One vector is turned by the same rotation once a step. Each row is the vector after some number of steps, and that number follows the row.
The counts run from 0 to 197.
[ -2 -19   0   5  -5  13  -6  28 -10  -8   1   1  -2  19 -21   5  11  -6
  -6  -7 -22  -3 -12  -1   7   1  18  -5   1  -2  -5   0 -17  12  -3  -2
   3 -16   9   1 -13  15   1  12   6  -7 -13   6  11  -9   4  19   9   7
  -4  -8 -11   2   7  -1  -3 -18  -7   1  -2  24  -1 -12   6   8   5   2
  11   4   7   7   7  22   3] => 119
[ -1   0  -6 -11  -6  11  -5  27 -15  -2   1   4  12  12 -11   6  10   7
  -6 -12 -20   4 -15   1   1   1   6  -5   3  10  -7  10   0  -6   4   5
   8 -13  -4  16 -14  11   6   0  13  -1 -14  11  21  -3   5  23   6   7
  -2   3  -9   0   5   2  -8  -6  -2   8  -8  23   9  -1   5  10 -14  -6
  14  10 -11   9   2   5  -8] => 151
[-10  -6   7  -8 -13   4   9  24  -5   5  -5   5   0  12  -4   3   9  -1
  -9 -14 -20   7 -15  -6 -14  -1   2   2   3  14  -5  -4  -6   9 -15   1
  15  -1   2   8 -11  16  -2   9  18  -5  -1   7  20   5   9  21  -3  -4
   3 -10 -11  -3  13   2  -7  -5  13  -9 -13  14  -3   4  -5  12 -17   3
   9  11  -8  14  -6  -6  -4] => 167
[ -4 -14   6  -5 -14   8   3  22  -6   6  -2   3  -2   9  -3   5   8   2
  -9 -19 -19  17 -11  -4  -4  -7   2   4   6   9  -6  -5  -2   6 -14   2
  14  -3  -1  -1  -9  19  -4   5  20  -4  -3  10  19   3   9  28   4  -3
  -1  -9 -10   8  10   4 -15 -10   8  -6  -5  14  -1  -5  -5  13 -14   7
  14   7  -8   6  -6   2  -6] => 125
[ -4   5  -2  -8   5  14 -11  20 -18  -3  -7   3   8  14 -13   9   8   0
 -13   3 -15  -2 -23 -10  -5   7  11 -11  -5   2  -6  14 -16  -4   3  -6
   7  -3  -1  17 -15   9   7   2  11  -1  -8   0   8  -4   9  16   0   8
   3  -2 -11  -7  15   7   1  -7  -1   5   2  20   6  -5  17   8  -4  -6
  11   6  -7   8   1  19   4] => 147
[  5 -10  11   1  -6   2  12  19 -11  -6   3  -5  11  16 -17  -5  12 -11
 -12 -12 -20  -1 -12  -1   6  -6   9  -3  11   2  -3   7  -5   8   2   6
   9 -17   1   6 -17   6   6  13  10  -8 -13   5   9   2   6  27  13   1
  -5  -9  -4   5  14   0  -2 -19   3  -5  -3  13  -1 -16   5   3 -15  -4
   1  -2  -6   8   2  11   3] => 7
[-11  -1   1  -7  -8  -1   6  32  -8  -1   2   7   3   7  -7  -1   8  -4
  -9 -11 -22  -5 -13  -9  -6  -3   6   0   8  11  -7  -3  -6  14  -8   0
  10  -8   9   6 -14  12  -6  20  14  -6 -10   8  21   5   1  18   3   2
   8 -13  -4 -10   8   2  -7  -9  14 -11 -18  13  -3  -2  -2   7 -13  -4
   3   8  -9  12   0  -5  -2] => 168
[ -4 -18   5 -13  -4  10  -4  12  -4  11 -10   3  -2  16 -17  14  11   3
  -5  -8 -10   7 -10  -4   0   3  -3  -2   3   7   6  -3 -13   4 -19  -7
   5  -4  -6   2  -9  12   6   7  16  -4   3   5   7   6  14  26  -4   0
   1  -5 -24  -1  21   9  -6  -9   2  13   3  16  -8 -10   6  14   1   0
   7   5  -9  12  -3   9   8] => 54
[ -8 -17  13   4 -10  13  -2  18 -18  -6  -1  -1  -4  21 -19   6  10  -8
 -13  -3 -15  -4 -15  -3   9   9  16   1   2  -3  -4  16 -23   7 -12  -4
   6 -13   5   4  -9   9   0   7   4  -2  -6   6   8  -1   2  19   9   6
  -9  -4 -13  -5  13   9   4 -16  -1  -1   3  18   8 -10   9   8   2   4
   4  -5   9  12   3  15   5] => 78
[ -2   1  17  -8  -8   6   6  15 -13   9  -1  -2   8  14  -4  -6   7  -3
 -11 -23 -17   0 -25 -15 -10  -2   6   3  12   6 -12  -3  -6   0  -4  -4
  10  -5   0   3 -19  11   0   3  22 -13  -2   7   9   8  16  25   4  -5
   3  -4 -10   6  12  10 -13  -6  11  -7  -9   7   2  -4   1   9 -11 -11
   8   5 -11  11  -8  -4   1] => 100
[-10  -7  10  -7 -17   5  -8  26   1  -5  -8   9   0   1 -12   8  11  -3
 -18 -15 -18  -7  -8  -6   5   6   4   3   2  14   0   1 -21   7 -17   6
   8  -5   5  10 -12  19   4  12  15  -6  -8   9  14   4   6  19   5   1
  -8 -11  -6   1  13  10  -8 -10  11   2  -2   6  -9  -2   5  14  -3  10
  13   4  -7  17  -7   1   4] => 165
[ -6  -3  16 -11  -8  14  -4  15 -10   6  -7   5   1  11  -8  15  11   1
 -16 -15 -17  -2 -13 -11  -5   4   4   2   0   6  -9  -2 -16   0 -13   1
  19   2   0  11 -11  17  -1   2  14 -11   0   9  17   6   6  15   3  -4
  -9  -1 -15   0  14  16 -13  -4  14   1  -1  10   0  -2   5  16  -2   9
  18   8 -11  17  -9  -2  -1] => 29
[ -2  -6   7 -10  -8  14   0  17 -17   6  -1   2   7  21 -15  15  10  13
  -8 -13 -20   8 -12  -1  -5  -5  -2   2  -3   3  -4  12   0  -6  -4   4
  13  -4  -8  11  -8  12   4  -7  14  -3  -9  10  13   1  11  26   4   6
  -3   6 -18   0  12   5 -10  -6   2   7   4  21  11  -1   8  14 -10   0
   9   5  -8  17  -1   8  -4] => 150
[  2  -5  15  -7  -5  19   2  11 -25   8  -1   1   7  21 -16   8  13  13
  -8 -14 -18   0 -15 -10  -2  -5   5   1   2  -4 -15   4  -3  -3  -3   3
  11  -8  -4   4 -11   8  -5  -8  12  -9   0  11  13   4   9  21   6  -1
  -5   5  -9   1   8  12  -2  -6   5   3   2  20  10  -7   5  14  -2  -3
  12   4 -11  17  -5   9  -4] => 108
[  0   5  15  -8  -4   2   8  15 -14   5  -5  -5  11  18 -12  -2   5  -1
 -12 -15 -15   6 -28 -12 -14  -8   8  -5   6   1 -12   6  -3   1   5  -5
  14  -3   2   7 -18  10  -3  -3  14  -5  -5   5  12   3  20  27   2  -4
   5  -2 -10   0  16   3  -1  -7   5  -8  -8  11   8   0   6   5 -21  -6
   7   7 -10  12  -5   3  -4] => 142
[ -7  -3   9 -10  -3  -1  -7  30  -3   7   1  -4  10   8  -7  -5  11 -12
   0  -9 -14  -9 -21 -10  -1  10   8 -11  15  12   1  -3 -18  11   1  -7
   5 -11   1  11 -21  10   4  17  10 -11  -8   3  12   4   8  16   0   0
   5 -11 -11  -5   9   3  -7  -7   7   2 -10  23  -2  -5   3  13  -7 -13
   9  11 -11   6   5   4   3] => 60
[  3 -14  11 -12  -2  19  -6  18 -11   8   0  -1   0  15 -15   9   9   5
  -4 -16 -14  -2 -19 -12  -1   2  15  -5   8   3  -1 -10  -8   7  -8  -5
   8  -5   3  -6 -17  11 -13   1  13  -9   0   7  20   4   7  16   1   0
   2  -2 -19  -1  17   8  -8  -1  -2   6  -9  17  -1  -1   0  13   7  -2
  12   7  -5  13  -1   8  -6] => 25
[-13  -8  13  -5 -17   4   3  16  -6   5  -7   5  -1   8  -9   9   9   1
 -13 -19 -17   7  -9  -9  -5   0   3   2   5  11  -3  -2 -12   6 -23   4
  13  -1   3   5 -11  19   2   8  16  -5   0  12  14   9   9  26   1  -3
  -4  -8 -13   2  14  10 -15  -6  12  -4  -1   6  -6  -5  -2  12  -9  10
   8   7 -13  19  -6   0   4] => 166
[ -3  -3  15  -4 -12   8   5   7 -13  -1  -5   2   6  12  -8  -1  11  -5
 -25 -11 -19   9 -13  -1  -5  -2   2   3  -2  -2 -13  13 -10  -6 -11   3
  14  -8  -1  15  -9  11   6   4  17   3  -4  10   9   7  16  25   8  -4
  -3  -2  -5  15  15  14  -8 -10  15  -3   5   6   5 -12   5   9 -18   3
   6  -5  -9  16 -11   3   2] => 4
[-13 -12  -2 -17   0  13  -7  23  -5   8  -4   6   1   9  -7   8  10   7
  -2  -5 -15   6 -13  -3  -6   0 -10  -5  -1  12  -1   5  -6   0 -13  -4
   8  -2 -10  11  -7  14   3  10  15  -1  -1   7  13   8  11  26  -4   2
   9  -7 -15  -5  15   7 -10  -5   4   9  -4  17  -3  -4   9  10  -8  -4
   7  12 -13   8  -6   9   8] => 55
[-14 -14   4  -8  -4   2  -7  18  -3   4  -5   5  -6  11  -3  -3   3 -13
 -11  -8 -12  15 -22  -4  -1   2   8  -2   1   9   0   5 -18   2 -11  -9
   9  -3   4  16  -9  15   6  10  18   3  -1  10  10   5  24  31  -1  -3
   7  -9 -10   5  15   4  -9  -6   5  -3  -4  10   4  -7   1   6 -15   7
   5   3  -8  -2  -3   9   9] => 88
[  3 -24   7  -4  -9  14  -4  18 -10   0   2   2  -4  18 -19  11  11   0
  -9  -4 -16   2 -10  -1  10   4  18   2   4   1  -1  -1 -17   8 -15  -6
   8 -14   6   2 -11  13  -2   3  10  -2  -1   5  12  -2   1  18   8   5
  -8  -8 -17   4  15   7  -4 -12  -5   6   2  16   3 -15   1  13   6   8
  14  -1   0   7   1  14  -2] => 120
[  0  -4  22 -10   2  17  -8   5 -14  13  -1  -1   3  19 -12  -2  12  -3
 -15  -4 -11  -2 -26 -16   1   8  15  -5   8  -2 -11   3 -20  -1  -3  -8
  13  -5   5  11 -15   5  -7   2  11  -6   5   7  12   7  20  20   4  -4
  -1  -2 -14  -2  18  12  -2   0  11  -1  -1   7   7  -6   7  10   1  -7
   9   0  -6   9  -5  10  10] => 104
[  1   4 -12  -6  -1   8   1  29  -8   3  -3   1   2   8 -12  -7  19   3
 -11  -8 -21  -6 -19 -14  -7   4   9  -6   0   2  -5 -12  -7   7 -10   0
   7 -14   1   1 -23  11   3   6  17 -11 -12  -2  15   1   4  18  -2   5
   3 -10  -2   1  10  10  -2  -9   4   0  -8  15 -12  -4  10   8   2 -14
   8  10 -10  18 -10  11  -2] => 135
[ -2 -23   9  -5  -7   9   7  15 -10   7  -2   6  -4  20 -18   4   7  -1
  -5 -16 -22   9 -12  -8   4   0   8   0   7   3  -1  -4  -5   7 -19  -3
   8  -8   1  -4 -13   8 -12  14  13  -7  -1  13  12  14  17  27   7   4
   9  -8  -8   1  20   4   2 -14   1  -1  -6   9  -8  -9  -1   7   0  -3
  -1   3  -4  10  -6  12   8] => 91
[ -8 -15  11  -5 -10  12  -7  17  -9  -4  -5   8   0  14 -16  17  -3   3
  -9 -19 -21   9 -17  -5   3  -5  13   0  -1   5   1   3  -8   4  -8  -2
  11   0   8   8 -11  15  -6   3  10   1  -1  18  17  12  17  27   4   7
   6  -1 -19   2  16   0  -2  -3  -1  -1  -5   9   2  -2  -4   7  -6  10
   7   3   1   5  -5  13   1] => 158
[  1  -8  -1  -6  -9   9   1  21 -12   8   1  -1   2  19 -10  -2  17   2
 -16  -9 -16  14 -14   5  -5   1   9   6  -2   0  -8   8   1   6 -11  -3
   9 -12  -5   3 -13  14   1   0  18   0 -10  -2  16 -14   2  29   6   3
  -4  -7 -17   0  10  11  -9 -11   6  -2   1  17   5  -8   3  12  -7   2
   7   5  -7  16   3  10  -7] => 42
[  7  -9  13  -9  -4  12  -3   9 -16   2   7  -8   9  22 -20   2  14  -6
 -16  -8 -16  -3 -23 -10   7   4  15  -7   7  -2  -5   3 -15   2  -1 -11
  11  -9   3   6 -20   1  -3   1   9  -6  -3   6   6  -3  11  23   9   8
  -4   4 -24   0  19  12   5  -7   0   2   1  10  10  -9   7   7  -1  -8
   3  -2  -3  13   4  13   4] => 145
[ -7  -2   9  -6   9  15  -8  12 -16   6  -7   5   2  17 -12   6   7  -2
 -11   3 -12  -3 -31 -14  -8   5  13  -8  -3   0 -14   8 -19  -6   2  -8
  12  -3   3  17 -14   6  -1   3  16  -4  -1   4  13   5  21  17  -2   0
   8  -5  -7  -5  12  10   4   2   7   2  -2  17   8  -8  10   7  -4  -2
  10   6  -5   9  -8  15  13] => 105
[ -7  -5   6  -9  -1   7  -3  22 -10   0  -7   6   0   9 -13  13   1  -2
  -1 -12 -19   2 -23 -16  -6  -5   9 -10   1   9  -5  -9  -9  -1   3  -6
  12   0   9  13 -16  17  -3   7  14  -6  -2  13  18  15  21  21  -4   2
  15  -6 -12  -1  15  -2  -6  -6  -2  -1 -11  12   1  -4   3   8 -11  -2
  11  13  -5   4  -3  10   3] => 22
[ -8  -8   1  -7   0   3  -2  18   0   4  -8   7  -2   9  -4  -3   5 -14
  -9  -1 -12   6 -22 -12  -9   6  11  -5  -3   2  -4  -5 -23  12  -9  -8
  12  -6  13   9 -17  15  -1  20  19  -3  -5  -4  16   8  18  19  -4  -5
  11 -16 -13  -4  18   2  -1  -4   8  -1  -2  12  -5  -7   2   7 -10   3
   7   6 -10   3  -6  12   7] => 130
[ -7   2  10  -3  -8  10   2  20 -18  -2  -8   9   5  16 -20  11  12   3
  -3 -17 -20 -14 -16 -16  -4  -2   9  -9   4   6  -9  -6 -16   2  -2   2
   2  -2   5   2 -18   8  -3   7  12 -17  -7   7  10  11   6  14   4   3
  -2  -3   0  -4  11   3   7 -10   4   0 -10  19  -3  -6  14  14   3  -6
   5  10  -1  23  -4   5   6] => 65
[ -6  -3  19  -4  -8   3   7  10 -20   2  -5  -3   7  14 -14   1   4  -4
 -13 -16 -14  12 -22  -6  -2  -3   9   0   0   4  -6  15 -11  -3  -1  -6
  12  -3  -3  18 -11  10   7   3  15   1  -1  15   8   6  20  33   2   1
   4   3 -14   7  15   7  -1  -8   6  -3   0  12   6  -6   7   3 -16   1
   1   0  -8  16  -5   8   8] => 183
